rotation ticks, each row followed by its count of ticks
The counts run from 0 to 333.
[  3   4   1  -9   5  -3   2   1  -6 -22 -16  -9   5   2  13  22  -1 -15
  12 -23   3  -6   1   2  15  15  16 -24   9  -8  23  43  -5  -6  11 -17
  18   0   0  15   3  -9  -1 -10  -5 -13 -12 -15   3  28  28  -7 -35  22
  -2  -3  -7   9  -8  -7   4 -10   2  -3   1 -16  -2  -4   9 -11 -17   7
  10  -2  -8 -16  11 -13  -9  37   4   5 -12]  253
[ 20  -5   9   6   4  16 -14  -6  -4   8 -28   4 -16  -2   8   8   7 -12
  -7  -8  24   9 -10   1 -14  11  -5 -18   1  21   5  11  -4 -35  -7  12
   1  14   6   2  -1 -29   7 -21   7  -1  -4 -21   7   1  14  18 -11   4
  -2  12  39   6 -21 -16 -12  24   2   1   0  -1  13  21  34   8 -13   6
   0 -14 -17  -1  15  18   0  13  -9  -6 -14]  15
[-14  -8  -8   1   7   0  16   0 -10 -11  -5 -18  22   3 -10  11 -10  13
  31 -39  13 -13   2 -21  17  16   5  -2   0  10  -1  21   0   9  14  14
  15   5   8  23   4  -6   1  -4   3   2  -7 -28   4  -5  27  -3 -41   3
  -5 -10   2   9  -9   8  11  -6  20   7  30  -3   9 -12  17 -17 -13  19
  -9  -2 -10  10   9   3 -22  19 -11  -1   1]  114
[ -1 -33   7  13 -14   6  -9   5 -15  23   2   5 -13   4  20   7 -15 -10
  13  -4   7   2  -5  -1  -1  -4  -2  -8 -17 -17  -4  -9  32  10 -31 -15
   1 -16  -3   4   2  12  -6 -22  -4  -1  19  11  18  11 -14  -4  -4  38
   7  -6  -3 -16   5  -8 -24  -4 -14  12   3 -14 -23  -9  -7  23   8  -2
  25   9 -17 -16   7  -4 -12   3  16   0 -12]  313
[  1 -10 -20  16  -1   5  -1  -2  -8  18  -7  -3  -1  11  11  18  14 -16
   3   0  13   7  -2 -11 -14  -2   7 -16  -3  20   3  -7  22  -6 -30   2
   3  -9   1   8  -5 -24  18 -19  -6 -14  15   1  14 -14 -10   8 -10  15
  -1   0  28 -12 -11  -3 -29  14 -25  -4 -20  11   3  23  20  19 -11 -12
  18  -6 -30 -19   7  11   5   2 -22 -11   9]  156
[-11 -14  16   9  -6   2   1  -1  -6  21 -11  -3  -6   8  -4  -2  -6   9
   2 -37  -6   0   0 -30  11   5  -7   5  -5  16  -6   5  15  -6  12  16
  19   3   2   2  12   4   3  11   9  13  15 -20  16 -13  16  13 -10  25
   7 -13   0  12 -18  -8 -13   7  13   0  34  -4 -13 -16  13  31  -1  29
  14  -5 -18  12   6  29 -18  13  -1   1 -26]  37
[ 16 -25  -5   8  13   7  -2  -3 -13 -25  -3  -9  14  10  -3   7 -12  -7
   2 -24  18   6  -1 -22   7  -3 -24 -17  -1  14  -5   7  30   4  -2   4
   3  -2 -16  15  22 -25   4  -8  18  22  14 -15  17  -3 -12  18 -28  24
   3  16   5   0  11   6 -21   9   6  16   2 -15  -4 -16  10 -21  -8   8
  -4   3 -30   5  23   7 -11  19 -11  -7   3]  305
[-12 -30   6  11  -5   6  12  -5   5  16  -5  -4 -14   6  22   6  -9   1
  32 -14   8 -14   3  -1   7  10  23   3 -12 -31  -4   1  -5   7  -8 -13
  15  -4  10  21 -14   9  -9 -21 -12 -13   0 -14  11   8  23 -23 -18  36
   4 -23 -19 -12  -5  13 -14 -13  -9   6  24 -17  -6  -4  -1  20   6   4
  16   5  -1 -15  -1 -19 -27  11   7   6 -12]  121
[  0 -31 -17  33  12   3  12 -10 -21   0  -5  -3  13  14   9  -7 -31  -5
   6 -16  27   0 -21   5   6   8 -21 -13   2  14   1   8  11  13  -6  12
 -21  11  -9   9  15 -25   9  -1   5  17  12 -13 -15  -9 -11  21 -16  20
   7  -4  19   0  19   5 -35  16   6  21   2 -21   8 -18   5  -4 -14  -5
   6 -12 -21  -2   5   4  -1  17   1  -2  -1]  303
[ -2 -23 -14  11  -7  23  13  10  -7   5  -5  -1  -6   5  -3   8  17 -24
   9 -14  10 -15  -8 -33 -14   2  11   8 -17  -6 -22  -4  37   3 -17  -6
  15  -1  -6   8   3 -18  10 -10  -1   6   7  -6  21 -11  15  -9  -1  16
  -7  -8   7 -17 -21  22 -12  13   0   1  23  21   0  14  12   5  -7  -4
 -20  10 -26   0  -7   2 -14  -8  -7 -13   0]  291
[ 20 -10   5   6  10  17  25 -22   0 -10 -17   3 -10 -14   2   9   9 -18
  -4 -12  12 -16  12   7  -6   3   9  -2 -11   4  -4   2   1 -32  -2 -21
   5  -2 -11  21  -7 -29  -3 -33 -10  -1 -15 -30   7   2  27  -6 -13  14
   4   3  10 -11   1   8 -22  10   2   9  15 -19   1  -3  16   2 -14  -1
   6 -14 -15  -1  23   0 -22  30 -10   8 -19]  284
[ 18 -18  -3  11  16  -5  22   3 -19  -8   5   6   3  -8  -7  -8  -6 -19
   3 -10   6  -1   2  25   7   2  11 -18 -15  13  -5 -11  29   3 -24 -29
 -14   0 -10  12  22 -27   1 -28 -12  20   0 -18   5 -14  14 -14 -19  13
  13  -3   3 -17  22   2 -26  19  -7  -6 -20 -14   2 -10  -6  -3 -12   0
   4 -12 -10 -15  -3   6 -14  21   0 -14   1]  299
[  6 -19   4  -9   7   2   5   1  -2   9 -21  -6 -16  -4  16   7  -7   4
  20 -11  15  -8   6  27  -6  12  10  -2 -10 -10  -9   5 -12  -6 -20  -4
   2  10   8  21 -10 -15  -9 -39   6 -12   0  -8   8   3  26 -13 -30  25
   5  -8  -5 -16 -12   2   7 -14  -3  -4  10 -24   9   4   8   4 -14  -8
  20  -9   0 -33  16  -5  -3  28  -9  17 -23]  123
[ -5 -12   0 -24   1   3   1  13  -7   3 -13  -3  -4 -12 -18   4  -9  10
  -4  -1  -6  -9  11 -37  19   3   2  -3  -1   0   0  -6  25 -22  14  15
  24   0   8   5   2  23 -18   1   5   7  10 -18  22   6  20   4 -36  10
  22 -14 -22  18 -13  -3 -12   9  12  14   9  -4 -25 -12  11  -3   8  15
   4  20 -17 -12  -5  11 -23 -10  -8 -10  -5]  197
[ -7 -14   8   7  -6  23  -1  -7  -6  17   2  -6 -18  -1  17 -13  -3  -6
  41 -21  -2 -12  -4  -9   9  19  17  22 -18 -23  -4  11  -8   3 -22   3
   8  12  -8   2  -7  19 -13 -17  -1 -21  -3 -20  -1   8  38 -26  -3  24
  -4 -24  18  -5 -11 -13  11  -2   8  11  28  11   0   7   6   2   0  11
  -1  11   2   5  -8  -8   1   3  18 -13  -3]  261
[ -4 -36  -9  19  -3  -5 -13  10 -19  13 -13  -5  -3   0  14   4 -23 -11
  18  -2  17  19 -12   9  -4  16 -19  -7  -4  -6   9  10  17   5 -36   3
 -10  11  -4 -10   5 -15  -1 -27  14  14   8   2  -2  14 -18   4  -9  17
  14   1  36 -24   3 -26 -17  15  12  10  -2  -4  -5  17  -9  -8  -6 -16
   6 -12 -10 -19   5  10  18  12   0 -14   2]  319
[  1 -11 -11   4  17  -2   6   5 -21   5 -21  -1   6  10  -7  -3 -10  12
 -18 -21  14  21  -9 -16   5   7 -20 -14   5  28  13   8   9 -15   4  16
  -1   9  12  11  21 -22   7  11   4  12   2 -20  10 -22  12  23 -31   9
  13  -1  14  17  -8 -12 -19  28  11  -9 -12 -23   2 -10  19  -3 -20   6
  -2  -4 -17 -10  -8  15 -10  14  -9  -8 -19]  31
[ 16  -8  12   2  22  15  -6 -11 -24 -26  -8  -7  -2   1  -1 -11 -14 -28
  15  10  20 -21 -14  -7  22   4  28 -19  12  -6   7  25  34 -10   9   3
  -8  13   3  -3  -3   7  -7  -3   2  13  20  -9  -1   5  19   2 -37   8
  -2 -12   8   2  20   6 -11   7 -12  12  -3   7   6   3  16 -15  12  20
 -14   9 -11  -8 -10  -2  -8 -23  -8 -18  18]  3
[  5  -4 -10 -12  27  21  11 -12  -4   7  -4  -2 -14  -1   5 -15   3   4
  -4 -19  13 -18  14 -13  -3   4  10  13  -9  28  -7 -19  -5 -15 -21  15
  13   4  -9  33 -11  -9  -5 -12  -6 -20   2 -11   7  -8  40   2 -27   4
   2 -15  -2   9  -6   4 -20  11  -1  13   5 -27  -9 -18  22   4  -7  -4
   5   7 -26  -8  11  -7  -6  -3  -2  -2 -17]  280
[-12 -28 -22  -5  -9  22 -14   6   1  -1 -17  -5  -5  10   8   4 -16 -14
  -5  12   4 -13 -14 -27   0  14 -17  -5   8 -36  16  21   9  -7  14   0
  22  10 -16 -10  -5   7 -16   5  -4  -1  -5  -8   5  27   4  17 -14  27
  12 -16  -8   5   4  -7 -26   6  14  26   2 -18 -27 -16  -7   3   1 -12
  -5   8 -20 -19  -4   3   0  12   3  -3  -7]  64
[-11 -20  17  -4  -6   2  10  -6 -10  20 -12   8 -11  -7  -6  -9 -13   1
   9   6  -4 -22  -3  -3  14   8  14   5   0 -21  -3   2   9 -18  10   0
   8  19   5  -3  -9  27 -19   2 -10  16  -1 -18  -4   6  22 -11 -20  24
  16 -31 -21  15  -2  -7 -17   2   2  10  11 -14 -23 -11   6  35  11  19
   7   0  -5 -19 -12  18 -21  -6  12   2 -28]  199
[ -1  -2  -6  -8 -30   0  -7  24 -10  -9   2  -9   0   4   0  10   6 -32
   7   1   0   3 -16  12  -3  14  10 -10   0 -32  17  25   1 -10 -20 -30
  10  -2  -7  -2  24 -34   1 -21   0  -7 -23 -15   6   5  16  -8 -11  13
   7   2   9 -15  -3 -14  11 -10  -4 -16 -14   7  14   7  -8   7 -29   1
   5   3  -8 -30   4   8   4  32   1  -2  -2]  237
[ -3  -8 -10 -17 -11   9 -10   3 -13  -4 -23  -7   9 -19 -32 -12 -17 -10
 -10  16   4 -22 -19 -24   9  16   2   4   2 -26  -3  -1  14 -22 -13  12
   5   3  -9 -14   6 -15 -16 -18  34   9   9 -18   4 -15   3  14   1  -8
  18   9   7 -13  -4  -8  -5  10  14   3   8  19   9  15  -6   1   2  -5
 -10  14 -16 -30   6  23   8   0 -21  -2  -3]  211
[ -6  -9 -16 -15 -12   6  -1  -3   4  -3   9  -5  12  17 -12   3   4  -3
  -1  -7  12  -2  -4 -11  -1  10  -9  -5  10   3  10  12  -3 -12  26  -4
  13   7 -17   7  15 -29  13   8  -2   9 -33 -23  -7 -10  23  12 -27   2
  12 -23 -10  17  -9 -11 -15  13   6   7  -1 -10  -4 -28   6   8 -32   2
  -2  -9 -15  -7   1  29   1  25 -14 -13  -5]  223
[-11  -1  -8  -9 -10   0   4  32 -13   6  13  -3  12  -6   1   4  -7   6
  23 -10  -5   0  -2 -15   6   7  23  13 -23  -4   0  -9   9   8 -39 -14
  13 -29   5  28  12  -8  -9 -18 -18 -23 -14 -10  17 -14  23 -27 -18  16
   5 -11  -1  -5 -18  -1   1   7  -8 -10  -8  15   7   7   3   5 -14   1
   1  25 -13 -15  -7  -1 -16   7  10 -17  10]  104
[ 11 -22 -10   0  -1  -1 -12  20 -11   2   2 -17   4 -15  -4  15  -6 -10
  27 -15   8  17   0 -21   6   9 -16  -5 -15   9   9   3  34  -1 -13  11
  11  -5  -9  -8  22  -1   0 -28   9  11   4  -9  20   2  -9   8 -22   6
  20   7  33 -20 -11 -15  -2  20  13  11  -3  18  -6  15  -9 -25 -12  -5
  -8  -2  -7  -3   2  23   5   9 -21 -22  24]  321
[ 18  -7   7  -2  18   3  -4   8 -26   0  25  -2   5  -1  -6  -6 -11  -5
  12 -24  -2  14  -2 -13  20  -5  10  -9  -9  36  -2 -16  42   2  -7  11
   7  -9  -7   8  21   1   1  -2 -10   9   3 -14  18  -8  14   6 -27  15
   5  -9  14  14  -2 -12 -14  21 -19   5 -15   3 -20  -8  16   1  -8  21
  -2   5 -21   7  -2  18 -24 -10   4 -32  15]  166
[  6 -15  14   2   2  -7  -3   3 -22  10  -8 -10  -9  12   2   3  -2   5
   9 -34   2 -10  -4  -2   8 -12   0 -11  -2  16 -29   0  25   5 -20  17
   7   0  -6  10  -5 -12   4 -21  27  17  21  -2  15  15   6  15 -20  27
   6   6  -5  -5  -6  -8  -6 -14   4   1   5 -15 -12  -4   6   9  -9  16
  26   4 -33 -11  36  19 -11   8  -5  16 -20]  310
[ -3 -30   5  14  -7   0 -13   8 -10  27   0   1 -18  15  14   9  -8   3
  10 -13   1   2   2 -16   0 -11  -3  -6 -12  -3  -9 -12  24  12 -28   8
  12 -16  -3  18   2   7   3 -17  -4 -10  22   6  25   7 -13   3 -11  39
  11  -7  -8  -7 -10  -6 -26  -2 -10   8   2  -9 -24  -9  11  25   2   1
  26  10 -33 -15  14   4  -9  -2   7  -3 -15]  312
[ -2 -16   4   4  -2  -8  -9   4 -12  20  -4  -8 -12  11   3  13   2   1
   2 -29  -4  -1   0 -25   0 -11  -2  -6  -7  12 -23 -13  27   4 -21  15
  20 -10  -6  16  -2  -2  11 -22  15   0  22   7  25   0  -3  13 -22  36
   8   4  -5  -1 -12  -2  -9  -5  -3   0   5 -11 -17 -16  13  11  -9   2
  28   7 -38 -10  28  18  -7   1  -3   5 -14]  311
[  5   4   5 -22  24   6   3  -5  -9  -3  -2  -4  -9   8   0  -2  13  -8
   9 -10   8 -19   1 -10  15   2  33 -17   9  24 -12   6  25 -18  13  12
  16  15  -2  -2  -4   2   5  -3   0   4   4  -7   3   4  35   6 -42  12
  -3 -14  -5  16  -8   3  -1   0 -12   4  -3   8 -10  -1  29   5  -6  25
   3   8 -18  -3  -9  10 -12 -17 -19 -14   0]  5
[-17  -4  -2  12  -4  10   9   7 -21  29  -5  -5  -6   6  -6  -5   4 -10
   2  -4   1 -12 -13 -14   5  11  26   3  -6  11 -12   1  23  -6 -23  10
  -1   2  12  -1   0  -4  10  13   0   5  24 -13   5 -29  20  -2  -3  10
   1 -14  20  -1 -19  -2 -11  15 -17 -14   1  20  11  20  23  35   2  19
   3   6 -27 -11 -19  20  -8 -16  -7  -7  -3]  22
[ 14   3   3 -17  22  14  15 -10  -9  -2 -11 -11 -13  -4  -4 -20  -5   5
  -8 -22   7 -21   7   3  10   3  18  11  -1  22 -20  -8  -1 -11 -16  16
   6  16  -9  30 -11 -10 -13 -19  11  -4   1 -15  -5   1  45   0 -30   8
   4  -4  -1  12  -5   0 -11   3   1  11   3 -30   1 -17  18  -4  -9   2
   4   5 -22  -8  11  -1  -9  -1  -3  -2 -20]  279
[  8 -23  -9  23   1  16  -2   8 -24  -2  -8   0  -3   8   6  11  -1 -36
   8  13  22  -6 -26   5  -3   6   6 -30   1 -12   6  11  35  -4 -20 -21
 -11   4  -1  -8   4 -20   6 -14 -11  14  13  -1   3   2 -10  -8  -8  20
   1   0  22 -17  10  -1 -27  21 -21   0 -18  10   8  15   5   6   1  -8
  -5  -1 -24 -21  -8  -5  -5  -5  -1 -12  12]  158
[  5  -6   0 -18   7  18 -24   7  -4 -17 -22 -10 -12  -1  12   0  -7   4
  11 -19   5  -4  -7 -18   0  14   0   3   1 -22   4  13   0 -11 -19   4
  15  14   1  12   0  -4 -14 -31  12 -22  -4 -12  19  32  25   0 -30  15
   2   5  20   4 -12 -14  13  -9  20   3   2  -5   2   1   6 -31  -6  -1
 -10  13 -19  -9  20 -14   8  10  11   1 -18]  258
[ 12  -8   0 -17 -12  11 -31  -9  -2 -22   2  -1   5   1 -22 -11 -19  -5
  -8  -6   9 -10 -11 -25   6   1  -5   4  13 -15   4   1   3 -13  16   6
  21  -5 -15   8  27 -24  -5 -12  20   0  -8 -29   4  -2   9  24  -8   9
   4  10   0  12   8  -8 -14  -1   2  12   6  -1  -2 -22   7 -10 -14   9
  -8  20 -30  -3  27  22   2  15  -1  -2 -10]  227
[ -9 -35  -6  16 -16  -6   4  16  -5  34   1  -4  -4  18  19  20   7  -4
  23 -19   9  27   3  10  -7   9 -18  -6 -14   7   2   4  13   4 -20   1
   5   7  -3  -1   0  -2  18 -16  -9   0  -3   8  12  -1  -6   6 -13  28
  11 -10  14 -16 -22 -27 -11  11   3   7   7  -3 -12   9   4  22 -15 -15
  18 -19 -11 -11   1  22   5  17  -9 -16  -9]  317
[-11  -2  -1   1   0 -10  21  12 -22  -3  -3 -16  19 -12   0 -12 -15   5
  19  -7  11  -6  -9  31  16  20  15   1  -6   3   3  10 -12  12 -30 -14
 -13   3  14  27   7 -16  -5 -27  -9  -3 -15 -15 -21  -5  21 -18 -24  10
  12  -5   9  -4   3 -14   2   1   3 -12 -17 -11  25   9  -2  -1 -20  -3
   9  -8   8 -19   4   0  -5  27  10  -5  -4]  107
[-34 -16 -13  10  -1  -4  10   2 -14  12 -30  -8  14   6  -6   3 -17   7
   8  -4   5  -7  -7 -27  23  23 -11 -12  11   8  11  18  15  -3  22  29
   0  16  14  -6  -8  13   1  21   2  24  11 -10 -12  -8   8   9 -23  10
  10 -20   5  15 -10  -8 -12  20  14   7  17  -6  -9   0   9  12   6   8
   2  -3   0  -1 -15  18  -9   1 -20 -15   0]  193
[ -2 -19  -5  13  15   8   6  -3 -20 -23  -7 -13  28  -9  -6   2 -29   2
  26 -18  16  -7 -10  -4  25  21   7  -8  -2 -12  14  23  -3  12   2 -12
  -1  -3  14  22  22  -8 -16 -12  -8   4  -5 -28  -9  -1  12 -12 -28  14
  -3   1   9   2  15   8  -4   5  12  10   9 -12  20  -8  -2 -26 -11   7
 -14   2  -2   3   5 -14 -16  30  -3  -4   6]  112
[-35  -9  -3  12 -24  15  -1  18 -16  21   2  -6  11  13   5  -5  -3   0
  22  -9  15 -18 -26 -17   3  20  10  16  -4 -20  -8   2  -2  12 -28   6
  13  -7   7  15  -6 -11   8  -3   2 -10  -5  -4 -12   0  18  -9  -4  20
  -9 -11  14   9 -24  -4   7 -10   3  -4  21  24  17  22  14  22 -10  -2
 -13  16 -25  -8  10   4   2  -2  23  -7  -7]  100
